Two rows play each game, the first against the second. How much does the first row win by? 20 is about a draw, 40 a big win and 0 a big loss. Wins can go round in a circle: one row can beat a second, the second a third and the third the first. Each row has two weighted sums of its numbers, A and B, taken from their middle values. A row wins by its A times the other's B, less its B times the other's A.
[-1.23 -0.21 -0.3  -0.58 -1.96 -1.34 -0.05 -0.81  0.38 -1.15]
[-1.84 -1.18 -1.16 -1.07  1.43  0.95  0.25 -1.26 -1.45 -1.89] 30
[-0.73 -1.04 -1.7  -0.7  -0.83  3.13 -0.64 -0.04  1.18 -2.11]
[-0.93 -0.79 -0.94 -0.11  1.33 -0.08 -0.02 -1.28 -1.16 -0.45] 11
[-0.11  1.09  1.55 -1.27  0.02 -0.81  0.52  0.96 -0.38  0.76]
[ 1.48 -2.03 -1.69  1.28  1.03  3.04  2.25 -0.18 -2.53 -2.18] 2
[-1.3  -1.28 -1.57 -0.5   1.65  0.56 -0.91 -0.64 -0.16  0.09]
[-0.85 -0.48  0.12 -1.02 -1.19 -0.82  0.32  1.66  0.11  0.83] 12
[ 1.86 -0.01  0.42  1.4   0.21  0.64  0.22  0.59  0.2   1.1 ]
[-0.81 -1.38 -1.18  0.26  0.9   0.74 -0.56 -0.97 -0.08 -0.39] 20
[ 0.65  0.26 -0.05 -0.08 -0.26 -0.35  1.15  0.76 -0.02  0.75]
[ 0.31 -0.73 -0.1   1.47 -1.05 -0.63  0.96 -0.52 -0.12 -1.36] 10
[-0.59 -0.49  0.71  0.31 -0.63 -1.2   0.45 -1.64 -0.47 -0.42]
[-1.03 -1.16 -0.8  -0.01  2.13  1.29  0.41 -0.61 -0.55 -0.05] 26
[ 1.24  0.22  0.44  0.6  -0.31  1.12 -0.36  1.84  0.33 -0.11]
[-0.73 -0.07  1.08 -0.58 -1.64 -0.96  0.06 -0.32  0.42  0.18] 20
[ 0.99  0.26 -1.77  1.17  1.12 -0.7   0.72  0.86 -0.62 -0.47]
[ 0.83  3.12  3.22 -0.09 -1.63 -3.2   0.83 -0.09  1.36  0.65] 21
[ 0.23  0.79  0.47  0.34 -1.34 -0.18  1.38 -0.02  0.46 -1.51]
[ 0.22  0.3  -0.2  -0.99 -0.21 -0.15  0.15  0.81 -1.51 -0.85] 30
[ 0.28 -0.3  -0.38  0.2   0.11  0.7  -0.44  0.47 -0.12  0.54]
[ 0.28 -0.19  1.1   0.88  0.75 -0.18  0.76 -0.68  0.21  1.35] 19
[ 1.65  0.25  0.55  1.11 -0.38  0.54  1.1   0.29 -0.12 -0.01]
[ 0.11  1.39  1.49 -0.45 -0.24 -3.01 -0.15  0.78 -0.77  1.03] 37
[ 0.66  0.29  1.5  -0.5  -0.39  1.   -0.18 -0.78 -0.12  0.94]
[ 0.5   0.69  0.49  0.84 -0.91 -1.18  0.58 -0.88  1.2   0.79] 21
[ 2.12 -0.38 -0.65  1.43  2.69  2.25 -0.65  1.32 -1.58  1.3 ]
[ 0.6   1.06 -0.19 -0.05 -1.62  1.14  0.87 -1.17  1.31 -2.2 ] 12
[ 0.94  0.47 -0.69  0.78 -1.25  0.12  0.01 -0.79  1.63 -0.36]
[ 1.89  1.57  1.85  1.   -0.62 -0.53  0.65  0.54  0.35  0.89] 15
[ 0.65 -0.23  0.84  0.73  0.24 -0.1  -0.35  0.2   0.83  2.52]
[ 0.69  0.21  0.47 -0.41 -0.2  -0.41  1.92  1.65 -1.24  0.63] 6
[ 0.12 -0.73 -0.46 -0.22 -0.73  0.29  0.68  0.65 -0.61  0.28]
[ 0.1   0.32 -1.   -0.16 -0.74 -0.86  0.34  0.16  0.59  0.16] 29
[-0.39 -0.47 -0.62 -1.34 -0.59  0.87 -1.96  2.07 -0.21  0.87]
[ 0.05  0.71  1.38 -0.89 -1.22 -0.88 -1.66  1.31  0.13  0.71] 24
[-0.1  -0.3   0.49  0.03  0.05  0.07 -0.29 -0.41 -0.48 -0.45]
[-1.11  0.65  0.83 -1.39  0.96 -1.59  1.44  0.55 -0.85  0.38] 20
[ 0.73  0.19  0.61  0.6   1.05  0.33 -0.16  1.04  0.39  1.57]
[-0.71 -0.17  0.26 -0.61 -0.9  -0.47 -0.85 -0.07 -0.43 -0.78] 20
[-0.48 -0.74  0.1  -0.32 -1.48 -0.19 -0.23 -0.78  0.18  0.14]
[ 2.42  0.36  0.54  2.15  0.65  0.44  1.4   0.55 -0.97 -0.19] 13
[-1.92  0.83 -0.05 -2.06  0.   -0.87  1.24 -0.53 -0.46 -1.98]
[ 1.6   0.86 -0.15  1.03 -0.09 -0.65  0.43 -0.09 -0.84 -0.43] 22
[-0.98 -0.51 -1.35 -0.55  1.07  1.26  1.22 -0.68 -0.37 -1.89]
[-0.83 -0.41  0.03 -0.48  0.01  0.38  0.52  0.36  0.76 -0.28] 21
[-0.98 -0.15 -0.03 -0.66  0.97  0.68 -0.74 -1.23 -0.41 -0.11]
[ 0.69  1.66  1.51  0.44  0.6  -1.67  0.8   0.19 -0.43  1.29] 22
[ 1.12  1.32  0.32  0.33 -0.75  1.21  1.08 -0.88  1.13 -0.46]
[-1.61 -1.38 -1.68 -0.61  0.58  0.39  0.23  0.64 -0.02 -0.54] 13
[ 1.91 -0.01  0.38  0.    1.56  1.61 -1.04  1.31 -1.98  2.06]
[ 0.42 -0.6  -0.56  0.61  0.42  0.32  0.21 -0.48  0.12  1.06] 21
[ 1.15 -0.01  0.64  0.96  0.49  0.53 -0.12  0.8  -0.01  0.95]
[ 0.32  1.14 -0.68 -0.24 -0.16  0.95  1.16  0.45  0.46 -1.45] 15
[ 0.14  0.64  0.84 -0.26 -0.69 -0.15  1.3  -0.43 -0.43 -1.72]
[-1.54  0.78  0.04 -1.77 -0.29 -0.76  0.93  0.15  0.21 -1.64] 18
[-0.75 -0.15  0.15 -0.49 -0.13 -0.22 -0.19 -1.12 -0.3  -0.97]
[-1.1   0.01 -2.26 -0.5   0.47  0.37 -1.06  0.45  1.58  0.66] 18
[ 0.01 -0.19  0.93  0.08 -0.74  0.15 -0.28  0.25  0.11  0.24]
[ 1.19  1.69  1.87  0.57  0.24 -1.11 -0.69  0.17  0.53  1.9 ] 20
[-1.19 -1.81 -2.35  0.26  0.77  1.07  0.19  1.28  0.01 -1.18]
[-0.14  0.36  0.39 -0.72  0.5  -0.76  0.68  0.56 -1.57 -0.01] 27
[ 0.9   1.37  0.47 -0.25  0.34  1.13 -1.54  2.61  1.4   1.98]
[-0.37 -0.55  0.23 -0.02 -0.47  0.52 -1.04  0.21 -0.17  0.04] 16
[-0.96 -0.88  0.1  -0.44 -1.09 -0.31 -0.79 -1.    0.45 -0.22]
[-0.09  0.36  0.15 -0.24  0.11 -0.79  0.65  0.08  0.29  0.84] 11
[ 0.02  0.54  0.88 -0.35 -0.02 -0.42  0.24 -0.14 -0.29  0.14]
[ 0.45  0.   -0.17  0.01  0.09 -0.3   0.97  0.92 -0.39  1.65] 20
[-0.3   0.61  0.88 -1.42 -0.75  0.32  0.79  1.15 -0.4  -0.12]
[-0.58 -1.44 -1.23  0.75  1.09  1.   -0.37 -1.78  0.15 -0.51] 13
[ 0.01 -0.37  0.49 -0.8  -0.4   1.91 -1.01 -2.02 -0.24  0.26]
[-0.3   0.07  0.31 -0.89 -0.37  0.62 -1.69  1.93 -0.66 -0.37] 24
[-0.21  1.35  0.98 -0.53 -0.66 -0.84 -0.74 -0.19  1.09  0.02]
[ 0.07 -0.2  -0.18 -0.24  0.29 -0.15  1.05  0.85 -1.96 -1.31] 22
[-0.17 -0.43 -0.08 -0.14  0.76 -0.17 -1.51  0.25 -1.05  1.1 ]
[ 0.5   0.06  0.05  1.25  0.58 -0.47  0.31 -1.48 -0.1   0.58] 20
[ 0.34  0.24 -1.49  0.52 -0.63  1.3  -1.4   0.7   2.23 -0.36]
[-0.14  0.13  0.77 -0.47 -1.12  0.57  0.44 -0.78 -0.21 -0.63] 24
[-1.36  0.23  0.38 -0.93  0.08 -0.83 -0.16 -0.9  -0.03 -0.26]
[-1.11 -2.26 -0.9   0.54 -0.27 -1.01  2.07 -1.05 -1.43 -0.9 ] 21
[ 0.88  0.73  0.73  0.5   0.99 -0.6   0.75  0.31 -0.98  0.6 ]
[-0.54  0.01  1.46 -0.65 -1.25  0.96 -0.08 -2.3   0.52 -1.62] 14
[-1.32  0.34 -1.29 -1.96  2.47  0.3  -1.25  0.39 -0.64  0.17]
[-1.49 -0.82 -0.91 -0.55 -2.2  -0.26 -0.81 -0.76  1.15 -0.89] 30
[ 0.86 -1.6  -1.25  1.92  0.2   1.17  0.54 -1.05 -0.12  0.08]
[ 1.37  0.16 -0.65  0.83  2.23  0.96  1.23  1.27 -1.84 -0.17] 21
[ 1.5  -0.01  0.25  1.7   0.15  0.57 -0.14 -0.62  0.17  0.47]
[-0.41  0.06  1.6  -0.13 -1.36 -0.34 -0.81  0.15  0.37 -0.79] 17
[ 0.   -0.88 -0.2   0.28 -0.87  0.3  -0.07 -0.6  -0.36 -0.8 ]
[-2.01  0.92  0.24 -1.89 -0.54 -1.5   0.01  0.34  0.62 -0.47] 20
[ 1.68  0.93  1.45  1.24  0.17 -0.51  0.39 -0.43  0.06  1.16]
[ 1.1   0.69 -1.03  0.95 -1.41  0.57 -0.5  -0.48  2.01 -0.64] 21
[-0.27  0.27  1.3  -0.5   0.5   0.83  0.07 -1.44  0.71  0.04]
[-0.18 -0.12 -0.25 -0.6   0.75 -0.53  0.07  0.54 -0.9   0.68] 21
[ 0.45  0.37  0.82  0.07 -0.87  0.29 -1.72  1.24  1.37  0.88]
[-0.94 -0.21  0.   -0.49  0.42 -0.51  0.08 -1.33 -0.67 -0.46] 20
[ 0.6  -1.46 -0.73  1.3  -0.26  0.77  0.58 -1.   -0.57 -0.62]
[-0.22  0.    0.43  0.18  0.19 -1.05  0.87 -0.92 -0.1   0.46] 21
[ 1.82  1.25  1.44  1.6  -0.43 -0.26  0.36 -0.04  0.5   0.51]
[-0.52 -1.77 -1.93  0.04  2.59  1.86 -0.09 -0.43 -1.61 -0.64] 18
[ 0.63  0.64  0.77  0.04 -0.55  0.26  1.49 -0.11 -0.41 -1.22]
[ 1.14  0.33  0.08  0.65 -0.2   1.32 -0.43  1.7   0.62 -0.07] 15
[-0.53  1.38  1.39 -1.7  -0.06 -1.88  0.73  1.14  0.23  1.55]
[ 0.17  0.03 -0.76 -0.6   0.75  1.94 -0.35  2.15  0.15 -0.39] 3
[-0.21  0.32  0.43  0.04  0.54 -0.89  0.09 -0.53 -0.49 -0.33]
[-1.42  0.86  1.38 -1.13 -1.07 -1.09 -0.15 -0.73  0.78 -1.43] 23
[-0.46 -0.23 -0.54 -0.66 -1.66  0.13  0.45  0.79 -0.3  -1.43]
[-1.6  -0.8  -1.83 -1.    1.23  0.04 -0.45  1.62  0.95  0.89] 20
[ 0.28 -1.19 -0.56  1.16 -1.12  0.07  0.35 -1.08  0.3  -0.95]
[ 0.53  0.99  1.28  1.   -0.29 -1.42  0.07 -1.26  1.    0.79] 19
[ 0.73 -1.21  0.63  1.99 -0.59 -0.55  1.36 -0.51 -0.75 -1.11]
[ 0.04 -0.93 -1.03  0.07  1.03  1.18 -0.71  0.84 -0.43 -0.02] 19
[-0.34 -0.82 -0.91  0.25  1.12  0.46  0.31  0.01  0.16  0.69]
[ 0.42 -0.06  0.73  0.38 -0.44  0.28 -0.98  0.04  0.57  0.61] 20
[-1.49 -0.28 -1.69 -0.99  0.6  -0.08 -1.25 -0.32  1.79  1.03]
[ 0.24  0.37 -1.36  0.52 -0.8   1.1  -1.37  0.7   2.58 -0.5 ] 32
[-0.11  0.85 -0.61 -0.34  0.58  0.12  0.77  0.57  1.65  1.17]
[ 0.    0.97  0.22 -0.69  1.14 -0.5  -1.06  1.64  0.73  2.34] 31
[ 1.64 -0.56  0.22  0.73  2.34  2.65 -2.89  0.68 -1.76  2.45]
[ 0.1  -0.58  0.28  0.04  0.75 -0.57 -0.9  -0.27 -1.4   0.82] 20
[ 1.32 -0.86 -0.72  1.81  0.06  1.26  0.15 -0.95  0.01  0.18]
[-1.72 -1.18 -1.13 -0.65  1.36  0.59 -0.13 -1.86 -0.11 -0.83] 18
[ 1.48  0.48  0.85  0.86  0.41 -0.89  0.85  0.55 -1.88  0.18]
[ 1.08  0.56  0.84  0.65 -1.13 -1.19  1.63  0.05  0.2   0.02] 19
[-1.03 -0.31 -1.6  -0.62  0.48  1.04 -0.62  2.45  1.86  0.25]
[-0.59  1.04  0.   -0.98 -0.42 -0.72  1.06  0.29  0.1  -1.31] 23
[ 1.46  1.52  1.73  0.77 -0.31 -0.45 -0.15  0.75  0.5   0.8 ]
[ 0.89 -0.04 -0.51  0.79  0.05  1.47 -0.93  1.75  0.91 -0.58] 15
[ 0.5   0.14 -0.42 -0.04 -0.76  0.05  0.9   0.65 -0.27  0.27]
[-0.33 -0.04 -0.63 -0.98  0.51 -0.71  0.91 -0.02 -2.35 -1.37] 27
[-1.17 -0.63 -1.6  -0.44  0.65 -0.08 -0.32  0.51  0.65 -0.05]
[-0.27  0.12  0.29 -1.5   0.23  0.43 -1.8   1.71 -1.26  0.89] 17
[ 1.07  0.54  0.33 -0.46  1.81  0.72  0.26  2.02 -2.3   0.47]
[-0.73  1.11  0.3  -1.22 -0.77 -0.95  0.93  0.38  0.41 -1.13] 17
[-1.43 -1.92 -2.03 -0.93  2.28  1.74 -0.22 -1.28 -1.66 -1.45]
[-1.86 -0.73 -1.29 -0.68  0.25  0.48 -0.58  0.91  1.74 -0.97] 27
[ 1.34 -0.46 -0.18  2.15  0.08  0.81 -0.09 -0.13  0.52  0.12]
[-0.74 -1.07 -0.47  0.07  1.34  0.83 -0.35 -0.66 -0.18 -0.07] 15
[-1.06  0.01  0.67 -0.85 -1.35 -2.06  1.24  0.11 -0.81 -1.17]
[ 1.23  0.27  0.19  0.83 -0.45  0.52  0.28  0.39  0.8   0.34] 19
[-0.37 -0.52  0.   -0.32  1.59 -0.91 -0.69 -0.33 -1.87  0.91]
[ 0.84  0.36  0.29  1.45 -0.65 -0.85  0.39 -0.94  0.82  0.26] 20
[ 0.61  0.57  0.    0.34 -0.9   0.14 -0.34 -0.22  1.26  0.74]
[-0.77  0.88  0.71 -1.01 -0.6  -0.89 -0.11  1.58  1.61  1.1 ] 19
